In the data rows, 128 means zero.
Some points, one per row:
[110 115 103 112 110 136 138 142  89 131 121 131 129 119 117 155 134 127 153 133 143 117 125 104 120 122]
[128 120 126 128 132 108 119 131 147 132 127 124 103 120 150 110 116 129 121 131 122 125 134 147 134 120]
[183 110 195 141 126 162 104 143 147 163 141 154 117 148 101 183 101 157  82 128 153 138 115 120 124 123]
[175 134 132 131 184 149 134 112 123 138 126 117 104  76 103 195  96 141  84 102  92 147 137 118  77 185]
[121 124 151 141 104 146 115 135 131 134 126 135 145 136 126 105 134 117 148 129 130 115 120 130 152  97]
[132 122 115 106 146 150 116 127 103 162 107 128 162  31  99 164 147 151 158 109 104 111 105 122  90 122]
[203 182 233 194 185 124  81 172 217 171 171 102 127 116 153 104 135 145 117  44 108 135 159 189 112 171]
[119 112 119 126 127 129 124 139 130 126 113 132 124 121 108 140 109 117 133 116 119 113 125 122 129 109]
[125 140 135 115 134 123 140 120 120 145 134 118 126  99 141 106 149 140 131 131 131 122 127 128 130 128]
[167 138 116 153 117 177 150 129 112 151 114 122 126 112  87 198 107 124  95  77 125 125 119  96  85 144]
[101 120 123  85 104 148 129 132 121 106 122 140 150 143 125  98 134 124 123 160 138 121 130 123 137  98]
[151 154 158 138 151 124 127 119 146 134 147 109 133 112 128 113 130 152 136 113 122 136 132 121 113 183]
[ 78 119  87  80 116 139 137 126 130  82 109 122 154 166 150  66 126  92 154 139 147 121 136 140 124  91]
[100  99 140 131 155 109 149 127 144 111 126 144 117 131 126 142 160 146 134 182 136 150 112 146 123 118]
[166 154 157 149 134 156 105 108 145 140 138 123 106 148 132 119  94 109 114  72 122 144 143 132 129 120]
[101 117  86 109  68 134 156 126 136  98 140 137 162 165 146 112 164 153 115 179 182 111 106 151 167 100]
[119 125 194 155  76 174  91 146 161 139 125 130 188 160 135  43 161 104 186 147 137 103 120 154 221  39]
[217 198 214 145 218 116 203 122 127 158 184  82 134 104 147  92 169 194 135  88 138 183 147 112  76 255]
[105 106  84 102  90 150 139 128  71 125 116 127 146 121 105 170 139 122 158 138 142 127 115 103 113 117]
[114 108 110 131 107 125 135 163 124 129 108 154  95 114  99 158  96 116 134 113 125  77 131 117 113 101]
[118 112 123 126 132 101 126 127 140 132 129 124 105 124 150 104 110 119 125 132 129 117 127 150 134 108]
[151 161 162 167 135 122 128 106 138 121 166 127 114 128 141 122 131 131 109 108 108 150 140 112 123 196]
[ 96 133 106 115 149 134 171 134  96 129  77 122 144 138 123 137 117 143 159 153 119 104 143 113  95 162]
[112 156 130 116  98  71 157 129 111 142 172 154  99 103 140 143 167 167  55 186 156 134 106 137 181 123]
Then 12 other points, each followed by its number:
[124 158 107 164 126 122 130 105 157 105 143 117  84 154 132 155  88  87  74  90 113 129 139 128 136 149] 0
[124 143 138 112 130 127 132 125 118 140 128 119 132  95 144  97 150 141 142 129 129 123 124 135 131 114] 1
[182 123 203 171 193  61 117 139 151 128 143 147 106 118 109 136 110 149 140 125 111 189 121 127 137 180] 2
[ 86  96 113 139 103 118 104 146 128 147 120 139 101 104  94 132 111  88 144 106  98  86 141 109 114 118] 3
[126 118 122 131 128 123 136 131 134 131 127 128 115 109 129 124 125 128 123 125 127 127 122 127 134 119] 4
[147 121 152 157 159 122 145 137 143 115 114 125 101 221 123 145 101 104  96  95 114 141 157 132 101 160] 5
[115 112 125 124 128 113 141 131 135 132 114 127 108 116 140 114 139 141 115 140 128 123 114 145 142 125] 6
[112 120 127  98 106 143 122 133 113 114 123 142 144 136 127  98 141 118 121 155 139 124 125 128 130 102] 7
[129 103 144  94 124 122 130 147 147 142 105 148 126 135 143 120 173 161 118 168 171  94 116 158 126  86] 8
[211 128 204 143 128 183 103 151 166 165 146 159 111 158  87 201  90 151  63 117 158 132 111 124 118 126] 9
[112 109 170 165 112 162  93 132 143 135 120 143 136 123 124  92 127 109 189 128 119 137 124 156 176  78] 10
[169 137 156 147 157 108 102 105 123 106 160 132 107  95  89 185 142 137 112 130  93 176 130  98 100 202] 11
Which of these numbered points is nearest to each point below by angle, seen from the average point of the first points? Its number follows each.
[128 115 117 108 114 131 144 137 162 132 112 123 133 116 147 125 157 144 121 121 136  88 117 152 112 102] > 8
[154 149 145 161 159 111 145 133 147 109 133 150 101 177 116 130  74  96  80 109 112 145 161 119 131 152] > 5
[164 155 165 144 117 137 111 119 128 129 144 124 147 162 129 125 130 139 119 115 140 136 129 137 132 158] > 9
[110 100 120  99  79 167 127  98 101 148 123 130 176  78 156  80 206 174 135 199 146 122  85 138 157 116] > 1
[154 148 139 148 128 140 140 138 139 149 134 129 121 150 145 137  91 136 106 105 148 117 137 130 122 138] > 5
[175 147 190 174 165 131 106 133 191 150 157 113 126 119 146 104 138 143 130  87 125 129 123 156 129 158] > 2
Here are 12 other points, each followed by its number:
[127 125 128  85 119 155 110 125 127 121 121 124 139 101 123  91 151 107 144 135 124 128 128 146 130  71] 0
[ 66  89  58 114  89 101 115 137  91 119 146 139 175 149 142 149 136  99 168 156 151 146 100  89 154  89] 1
[174 143 199 149 149 137 117 109 154 130 138 122 103 196 126 127 110 109  92 124 124 149 143 160 150 140] 2
[131 163 129 150 157 109 139 132 126  98 151 111 143 178 141 134 123 129 140 102 127 142 126 129 104 191] 3
[119 120 118 133 109 123 140 139 127 131 134 126 112 152 133 123 116 121 127 128 136 113 129 132 154 111] 4
[110 106  96 107 105 134 131 136  89 122 115 129 139 122 111 157 136 134 155 133 139 121 127 111 116 122] 5
[110 154  81  91 124 132 122 107 127 129 113 111 150  88 111 134 125  93 121 115  88 112 123 134 118 126] 6
[ 90  91 101  79  97 137 145 134 116 103 118 133 117 159 104 146 120 122 144 175 172 142 140 106 134 103] 7
[155 123 162 147 162  88 117 128 141 125 141 140 116 127 119 128 115 129 133 115 118 163 124 125 135 149] 8
[168 146 179 161 157 130 135 126 126 165 133 119  95 190 143 130 107 110  96  94 136 157 121 136 126 112] 9
[160 166 196 183 188 119 115 116 193 124 172  88 137 215 187  60 129 115 146  91 131 140 145 171 158 172] 10
[ 57  75  69   8  90 128 122 122 133  49 110 124 186 137  75  63 162  91 193 179 170 149 126 134 160   6] 11
The same question for these:
[169 184 195 186 163 113 101  84 149 117 183 105  95 150 160 118 139 161  79 105  87 183 141 126 134 241] > 10
[119 116 130 127 133 103 148 128 133 134 126 128 103 126 143 103 134 137 118 138 126 120 126 142 132 126] > 4
[120 108 126  72 124 154  90 113 132 111 118 122 144  90 120  72 149 102 152 134 112 142 125 146 130  59] > 0
[ 90  91 100  77  95 128 131 115 110 109 112 133 126 156  94 146 110 118 132 164 159 149 143 108 136  89] > 7
[137 139 135 141 135 138 128 127 155 120 135 132 116 143 132 121 118 119 102 124 123 128 137 141 136 133] > 2
[163 149 139 141 154 138 133 108 130 144 149 104  62 112 121 165 101 119  71 101 122 147 139 114 102 144] > 9
